One turn moves each row of this set onto another row. After a few examples, where does it send each row asked below?
k973: [ 5.3 -5.3 -7.8 -4.2 22.6  3.5 -1.0 -2.2  8.1 17.8 -2.8 -8.0 18.1 -3.4
  4.8 -6.5]
k742: [  6.6  -3.3   8.5  -9.7  10.5  19.7  16.3 -13.4   3.6 -13.1  -2.2   5.0
   6.7  10.9  -1.5   6.1]
k128: [ 34.7  -1.2 -14.5  12.0 -26.4   6.0  17.9   4.8  18.5   6.9  -1.0  -4.0
  13.9  -0.7  17.5   5.0]
k437: [ 22.0  -0.3 -22.3  -5.4  -9.0  16.8  -9.6   3.5  12.6  12.9  -7.7   6.1
  16.8  -1.0  17.0  -2.4]
k396: [  5.2  -2.7  -8.7   4.5 -19.0  14.3  38.8  -1.2  -7.2  -0.8   5.4   1.9
  10.8  -4.9   8.5  -4.9]
k259: [20.4 -1.9  1.8 -5.2 -2.2 -5.2  5.1  9.4 12.0 12.8 -3.4 12.2 -1.8 -1.0
 -2.2 -2.8]
k156: [  4.9  -3.1 -12.1  12.7   3.1  28.5  19.4 -16.1  -2.1  13.3 -23.6  -4.8
  16.3   3.9  -1.9  -1.0]
k585: [ 12.5 -14.0 -25.2  -3.1 -24.7   8.0  33.2 -18.6   7.6   3.6   5.8   1.2
   2.1   3.5  -9.4   9.1]
k21: [  7.0  -9.8 -13.4  10.7   7.9  21.7  22.6  -4.4  -2.6  -1.4  19.3  -6.7
  13.7   0.1  24.9 -11.3]
k669: [  6.4 -18.1 -11.2  10.3  16.0  32.1   8.5 -15.9  16.0   5.9  12.0   0.4
   4.3  10.4  -0.3 -11.6]
k603: [ 11.3  -5.2 -15.7   1.0  -8.0 -12.6  -2.2  10.6  14.2   8.0  16.1  -6.1
   4.9   0.9   9.9   6.4]
k887: [ 34.3  -4.1 -17.5   1.8  -2.7   0.0  -0.6 -11.6   5.5  25.8   3.0   8.2
   1.3   9.7   8.3  -0.9]
k398: [  7.3  -4.8  -6.1  11.3  -7.8  19.0  22.8   6.6  26.4 -17.7  -3.9 -12.7
  -0.5  -7.6   2.0   6.6]
k54: [ 18.5 -11.2 -18.1  -4.5 -11.9  26.4  16.6  -7.6  -0.6  -2.5  -7.0 -27.4
  18.6 -10.4   7.4  -3.1]
k816: [ 16.7  10.7 -10.3   0.9 -22.5   9.3   6.3  -7.6  30.7   3.8   1.2  11.5
   3.7   5.9  -0.4  15.6]
k538: [ 17.9  -2.8 -23.4 -12.0  18.5   8.5  21.3 -18.4   3.1  -9.9  -8.7  -2.3
   9.8   5.8  11.7   8.3]
k770: [ 15.6  -9.3  -7.1   2.0   5.8  18.7  15.6 -30.7 -15.2  14.6   4.1 -13.6
   8.7   7.5   4.2   5.3]
k181: [ 18.3  -8.1 -13.4   2.4  -4.3   7.8  15.6 -12.2  19.2 -21.3  19.2 -12.2
   5.6  19.9   1.0  11.7]
k820: [  3.7   4.3 -16.4  -6.8   8.3   0.8  -5.9 -19.0  22.6  11.7   9.7   2.7
   6.4   8.5  -2.1  13.5]
k313: [  3.5   5.5 -12.1  17.0 -17.3  10.8  -7.8   4.2  12.3  23.4   6.9   0.9
   9.4   3.8   2.2  -3.2]
k900: [  9.6 -24.5 -23.1 -12.2  -0.7  24.9  13.2 -15.7  25.0  -3.2   0.5   2.2
   3.5   5.7 -11.9   1.4]
k501: [ 10.8 -16.9 -27.9  23.6 -10.1  17.0  16.7 -11.3   9.5   6.1   1.4 -27.9
  10.6   2.7  10.8  10.2]
k461: [ 14.8   5.2  -6.4  15.8   6.4   4.3  26.9 -21.8  13.3  -4.5   9.9  -1.7
 -11.8  11.7  -5.7   7.5]
k933: [ 13.9  -1.5  -7.6  20.1 -23.0  24.0  20.0  -8.4  14.8  -3.8   4.3 -17.6
   6.9   7.8 -15.2  -6.3]
k288: [ 26.0  -6.4  -5.6  18.3  -0.4   4.1  14.1   4.7   1.8  25.8  -3.1 -12.1
  17.8  -1.0  11.0 -11.6]

k259 turns into k603
k181 turns into k933
k128 turns into k288
Now find these:
k501 turns into k156
k396 turns into k21

One turn moves each row of this set onto another row. After a few examples, where does it send each row asked below?
k318: [  5.9   4.6  12.2 -11.3  -8.5  -5.0  -6.4  31.7  10.7  -9.4  12.3   5.0
 -12.8]
k327: [  0.6  -2.4   8.6  -4.0  11.7 -10.0   2.6  29.1  10.5 -20.0  13.3   2.7
  -1.6]
k493: [ -3.4  -6.1  12.4  -4.9   1.5 -14.2  -1.2  26.5   5.5 -21.7  18.8  11.2
   5.7]
k198: [ 17.4   3.9  -6.6  17.9  -7.0   8.0 -10.6   3.9 -21.9  -4.5   1.6  13.2
   2.4]
k910: [-10.2 -16.2  21.3  -3.7  -3.7   2.1  -2.2   2.6   7.1  -2.4  10.2   6.5
 -17.4]
k186: [  0.8   0.9  -2.0  16.3  -5.4  -5.0 -13.7   1.9  -9.8   3.7   4.4  30.9
  15.8]
k12: [-14.7 -11.9  13.7 -12.9 -12.9   0.0 -10.6   3.5   3.5 -13.7  11.1  -5.5
  -2.9]
k360: [ 6.9 20.6 -8.1 10.8  5.5 -5.5 -7.1 17.4 -0.4  1.9 -6.8 20.8 -4.2]
k209: [ 7.2 -0.7 14.6 -4.9  4.4 -7.5  2.6 32.5 12.7 -8.4  7.5  1.9 -8.8]
k909: [  4.8 -19.8 -12.5  -4.2  -2.9  22.0 -10.0  -2.5   4.5 -10.8   3.8   4.5
  10.5]
k563: [ 5.8 13.1 -4.2 12.9  0.3  2.9 -9.8  8.5  7.1 16.0 -8.0 18.8  7.3]
k180: [10.5  6.2 -7.9 20.7 13.1  6.5 -1.1  8.9 -5.9 -2.2 -8.3  4.0 15.4]
k707: [-13.7 -18.9  20.5  -1.4   3.2  -1.2   1.8   3.5  10.1  -4.6   8.4   6.3
  -8.9]
k467: [  2.9  10.1  -7.3  13.8   2.7 -12.5  -8.1  11.5 -13.5  -8.9   3.9  30.3
   4.3]
k262: [ 11.0  14.2  -4.4  11.7 -12.7  -3.1  -9.4  17.7 -18.8 -11.4  -2.9  17.0
   6.2]
k462: [  6.0 -18.9 -13.3  -4.4  -3.9  23.6  -9.9  -1.7   7.0  -8.7   2.4   3.4
   7.5]
k452: [  4.1 -23.1  -6.9  -6.4  -7.2   9.0 -15.1  -2.0  10.9   4.9   0.6   4.1
  13.1]
k10: [-10.7 -12.9  11.2  -2.1   1.5  11.3   2.4   3.1   0.1 -24.7  11.7  -1.6
  -8.3]
k812: [  4.8 -10.3  16.6  -1.6  -4.6 -12.3  -1.9  26.2  -4.6 -18.5  20.0  14.5
  -5.4]
k489: [  7.3  17.0  -6.3  12.5   2.0  -4.3  -1.1  22.0  -5.2  -7.9 -12.2   9.1
  14.7]
k314: [-16.5  -9.9  12.8 -12.4  -6.3   0.0  -7.3   6.7  11.4 -11.0   5.7  -9.9
  -0.1]
k694: [  9.4  15.2 -15.5   2.8  -8.2  -0.1 -24.8   4.7  -6.9   4.7  -0.8   3.4
   3.3]
k957: [  7.8 -25.2  -5.3   0.7   1.5  16.7  -7.8  -5.8   7.5   3.6   3.9  14.2
  -0.2]
k578: [ -7.1  -8.1  11.3  -4.7   0.6  15.6   1.9   6.0   4.9 -18.8   7.6  -5.8
 -14.8]
k911: [  3.7 -24.8  -6.1  -6.8  -9.3   8.4 -16.2  -4.0   8.3   4.1   2.6   6.0
  11.8]
k703: [  8.6  -0.6   9.7  -7.2  -7.8  -6.8  -7.2  25.8  -1.9 -18.6  19.9   7.8
 -16.6]
k187: [  5.9 -26.6  -6.8   1.8   4.1  15.9  -6.3  -5.2   8.9   2.9   4.0  13.8
   3.0]
k775: [  4.3   7.4  -6.2  12.0   6.5 -23.7 -10.1  14.3 -10.6  -3.5  -4.2  11.4
  13.8]
k107: [ 13.3  14.3  -6.2   8.0  -6.2 -14.9 -17.0  15.0 -11.7   3.9  -5.5   9.5
  -2.6]
k465: [ -0.9   6.3 -15.5   8.9   5.9  -9.8 -17.4   2.7  -7.2  -6.3   2.7   7.3
  23.2]

k318 turns into k703
k911 turns into k909
k578 turns into k910
Now find these:
k775 turns into k489
k465 turns into k180

